Turns in one plane each, and the order they were made in; the first pair answered
J764:
-14; -19; -2; 17; 2; 2; -10; -4; 8; -12; 22; 9; -7  ->  -7; -16; 4; 17; 15; 1; -8; -4; 1; -20; 16; -6; -11
13; 3; 14; -6; 16; -2; -1; 0; -13; -4; 12; -20; -7  ->  14; 11; 13; -15; 8; -3; 1; -3; -13; 9; 12; -16; -1
2; -13; -19; -4; 6; 11; 1; 7; -9; 13; -6; -24; -9  ->  2; -10; -18; -7; 2; 11; 3; 5; -9; 18; -6; -22; -7
J489:
7; 33; 8; -6; 5; -23; 13; -2; -7; -13; -11; -13; -7  ->  2; 38; 3; -8; -10; -27; 14; -4; -1; -4; -8; 1; -1
16; 6; 14; -10; 8; 0; 3; -5; -13; 12; 1; -22; -6  ->  -2; 9; -3; -3; -25; -10; 0; -4; 9; 18; 2; 15; 6
-8; 5; 17; 23; 29; -12; -5; -5; -3; -21; 14; -5; -20  ->  -2; 18; 23; -1; 13; -13; 1; -21; -3; 16; 29; 0; -15
J738:
13; -2; 6; 1; 7; 4; 2; -1; 0; 4; -6; -9; 4  ->  12; 8; 6; 0; 1; -5; 5; -4; 3; 5; -4; -8; 5
1; -1; -23; 19; -25; -2; -13; 24; 12; -28; -15; 18; 12  ->  13; -25; -17; 0; -15; 35; -21; 22; -2; 6; -5; 7; 17
-16; 6; 5; -9; 3; -8; -8; -1; -18; -2; -15; 11; -9  ->  -16; 0; 4; -9; 7; -2; -10; 1; -20; -2; -15; 10; -9
-4; 2; -7; 8; -2; 12; -1; 11; 3; -11; -13; 6; 7  ->  1; -1; -3; -5; -2; 21; -2; 5; -1; 10; -7; 4; 9
J37:
-11; 2; -14; -8; -30; -3; -1; 5; 9; 15; -4; 33; 11  ->  -11; 15; -13; 2; -25; -21; 5; 7; 9; -9; -13; 27; 4
-19; -6; -18; 13; -27; -10; -2; 10; 22; -7; -4; 39; 11  ->  -16; 12; -5; 18; -16; -35; 6; 2; 21; -28; 0; 23; -3
-5; -19; -7; 2; -7; 32; -6; 11; -3; 27; -5; 13; 9  ->  -8; -5; -16; 18; -4; 12; -1; 25; -1; -11; -29; 13; 9
-9; 0; 6; 14; 8; -4; 2; -9; 1; -10; 9; -4; -5  ->  -7; -5; 8; 10; 6; 4; -1; -12; 0; 4; 16; -3; -4
Pairs:
Each pair is two turns apart.
-3; -17; -22; -18; -13; 35; -5; 20; 5; 29; -18; 18; 31  ->  13; -21; -7; -22; 18; 43; -2; 20; -15; 23; -19; -14; 21
J489, J489
-4; 32; -5; -2; 2; -26; 26; 9; -7; -8; -16; -1; 2  ->  3; 5; 6; 4; 31; -6; 17; 10; -20; -15; -8; -23; -10
J738, J37
-16; -23; -15; 33; 5; -1; -10; 14; 9; -35; -6; 10; -8  ->  7; 6; 24; -4; 17; -15; 5; -27; -7; 11; 28; -22; -22
J37, J489
-1; 8; -8; -6; -7; -10; 3; 9; 1; -11; -13; 8; 8  ->  4; 2; -2; -2; 8; -6; 2; 11; -5; -20; -12; -6; 1
J738, J37
13; 1; 4; -35; 0; 13; -3; -13; -9; 46; 8; -17; 11  ->  -23; -24; -28; 20; -15; 4; -19; 15; 21; -17; -7; 22; 11
J489, J764
-5; 8; 1; 8; -15; -14; 3; -11; 12; 7; 19; 0; -11  ->  -7; -13; -2; 22; -2; 1; -6; 1; 8; -10; 14; -3; -15
J764, J738
10; -2; 0; 13; -11; 1; -14; 11; 7; -16; 10; 15; 13  ->  22; -6; 11; 4; 8; 12; -13; 9; -7; -7; 14; -7; 9
J489, J37
1; 15; -6; -2; 13; 13; 7; 1; -2; -1; 24; -16; -5  ->  -1; 26; -8; -2; 6; 3; 11; -1; 3; 0; 24; -11; -4
J738, J764
-16; -7; 8; 14; -5; 14; -6; -27; 20; 16; 43; 14; -16  ->  -13; -16; 10; 15; 5; 23; -9; -21; 15; 13; 42; 8; -18
J489, J738
6; -8; 13; -4; -7; 4; 3; -16; 5; 28; 22; 8; -5  ->  -4; -25; -5; 14; -8; 18; -5; 7; 8; 6; 2; 22; 3
J37, J764
13; -2; 23; 4; 30; -12; -7; 21; -9; -12; -20; -15; -11  ->  18; 7; 27; -24; 13; -4; -3; 5; -9; 34; -9; -6; 0
J738, J764
1; -9; -30; -19; -21; 12; -5; 23; 3; -3; -38; 17; 15  ->  5; 15; -22; -15; -16; -18; 7; 18; 0; -26; -45; 5; 7
J738, J37
4; 11; 6; 2; 7; -7; 5; 18; 7; -29; -11; -9; -6  ->  11; 20; 21; -15; 5; -8; 9; -2; 4; 2; 9; -15; -9
J37, J764
4; -12; 0; 4; 15; 12; 0; 8; -9; -7; 3; -15; -2  ->  -5; 16; -4; 2; -11; -18; 8; -3; 6; -3; 6; 4; 2
J489, J738
-14; -37; 6; 21; 3; 10; -28; -10; 16; -4; 38; 8; -13  ->  4; -37; 18; 8; 24; 23; -25; -8; -3; 1; 31; -21; -14
J37, J489
9; 15; 14; 2; 19; -28; 2; 2; 3; -8; 0; 5; -10  ->  -4; 3; 3; 5; -2; -20; -6; 1; 16; 6; 11; 29; -3
J37, J489
1; -8; 6; 3; 8; 1; 3; -10; 1; -6; 11; -12; -5  ->  5; 1; 7; -7; 6; -1; 5; -12; -1; 4; 10; -12; -3
J764, J764
5; 32; -5; -7; -11; -29; 7; 12; 0; -7; -3; -1; 10  ->  0; -6; -16; 12; 4; 0; -7; 31; -3; -27; -11; 0; 8
J764, J738
0; 24; -9; -19; -26; -12; 8; -13; 7; 33; 5; 20; 13  ->  -9; 9; -19; 24; -1; -21; 3; 13; 8; -38; -19; 12; 1
J738, J764
-1; -11; 2; -1; 10; 4; 7; -16; -3; 15; 21; -1; -8  ->  -11; -19; -8; 14; 7; 0; 3; -8; 5; -3; 17; 9; -9
J489, J764
-11; 7; -1; 31; 7; -15; 5; 5; 2; -32; -8; -17; 2  ->  0; 16; 19; 9; 11; -17; 10; -19; -5; 2; 16; -32; -5
J37, J764
0; 6; 0; 6; 6; -10; 2; -6; 1; -17; 1; -10; -10  ->  4; 15; 1; -5; 1; -12; 6; -11; -2; -4; -1; -9; -7
J764, J764
9; 15; -4; -5; -19; -21; -1; -2; -11; -2; 9; 0; -7  ->  9; -14; -9; 7; 0; 5; -12; 13; -19; -15; 3; -7; -7
J489, J738
0; 6; 21; -7; 17; -21; 0; -23; 1; -4; 26; -20; -14  ->  -11; -27; -16; -12; -8; 27; -15; 5; 6; 18; 3; 15; 18
J37, J37
-2; 8; -27; -7; -24; -7; -6; 25; -2; -1; -26; 18; -8  ->  3; 1; -22; -22; -22; 9; -8; 21; -8; 24; -18; 12; -5
J738, J738
10; 16; 3; -17; -11; -20; -9; -8; 4; -2; 9; 9; 1  ->  8; 9; -2; -3; -2; -21; -11; 4; 3; -26; -1; 7; -4
J489, J764
1; 2; 15; 0; 12; 16; -9; 2; -9; 16; 14; 5; 8  ->  -2; -2; 5; 7; 10; 21; -12; 16; -8; 3; 0; 12; 13
J37, J764
-27; -11; -33; 28; -19; 4; -8; 26; 18; -26; -27; 31; 15  ->  -9; -3; -17; 28; 18; 1; -2; 31; -3; -52; -41; -10; 2
J764, J764
-6; -11; -9; 0; -12; 8; -3; 3; 4; 9; -7; 12; 8  ->  -2; 8; 1; 7; 0; -18; 6; -5; 4; -14; -5; -3; -5
J37, J37
-3; 5; 5; 11; -12; 0; -7; 0; 9; 0; 5; 8; 8  ->  -1; -5; 5; 15; -4; 9; -10; 5; 6; -6; 4; 2; 6
J37, J738
3; 6; 24; -12; 24; 11; 6; 6; -16; 2; -2; -38; -4  ->  -28; 2; 1; -3; -30; 2; -1; 0; 18; 23; 15; 20; 11
J489, J764
8; -4; -17; -3; 8; 6; 2; 10; -13; 0; -15; -6; 5  ->  10; 11; -12; -13; -2; -4; 8; -3; -10; 15; -7; -4; 6
J37, J489
7; 4; -27; -1; -7; 13; 0; 17; -4; 14; -9; -13; 14  ->  13; 19; -19; -4; -1; 0; 6; 12; -7; 9; -11; -23; 10
J37, J489
2; 8; 1; 1; -2; -15; 5; -6; -3; -4; -2; 3; 1  ->  3; -7; -1; 6; 8; 0; -2; 1; -9; -10; -6; -2; 0
J489, J738
-11; -4; 10; 3; -5; -11; -9; -22; 13; 26; 30; 16; -8  ->  -18; -10; 7; 21; -1; -19; -11; -17; 17; 1; 27; 18; -14
J738, J37
-5; 4; -11; 27; -1; 5; -4; 19; 38; -22; 14; 1; -12  ->  0; -11; -15; 18; 5; 31; -8; 29; 29; -9; 7; -3; -5
J738, J37
4; -4; 16; -4; 7; -3; 0; -14; -4; -14; 24; 5; -2  ->  -1; -17; 0; -4; -4; 16; -7; 1; -2; -8; 10; 22; 11
J37, J37
-37; -10; 6; 11; -39; -20; -9; -31; 30; 18; 45; 40; -5  ->  -32; -60; 3; 20; -10; 30; -28; -10; 14; 14; 38; 26; -5
J738, J738
-15; -17; 11; 9; -3; -13; -6; -12; 15; 12; 23; 7; -24  ->  -10; -33; 6; 16; 13; 3; -11; 4; 7; -4; 10; -1; -23
J37, J489
-1; -8; 4; 5; -12; 24; -3; 2; -16; -1; 17; -20; -11  ->  -4; 4; -3; -3; -32; 17; 1; -1; -9; 14; 14; -4; -3
J738, J37
6; -2; 3; 10; 19; -12; 19; 10; -4; -32; 0; -20; -8  ->  17; 2; 14; -18; 15; 1; 20; -6; -12; 10; 14; -27; -3
J764, J37
-1; -4; 19; 2; 15; -13; 6; -25; 0; 13; 37; -11; -22  ->  -21; -13; -6; 12; -16; -9; -2; -14; 19; 15; 30; 27; -6
J489, J37
-3; 1; 3; 34; -1; -21; -5; 0; -3; -30; 10; 25; 2  ->  19; -12; 22; 2; 17; 12; -8; -13; -25; 16; 26; 0; 1
J489, J37
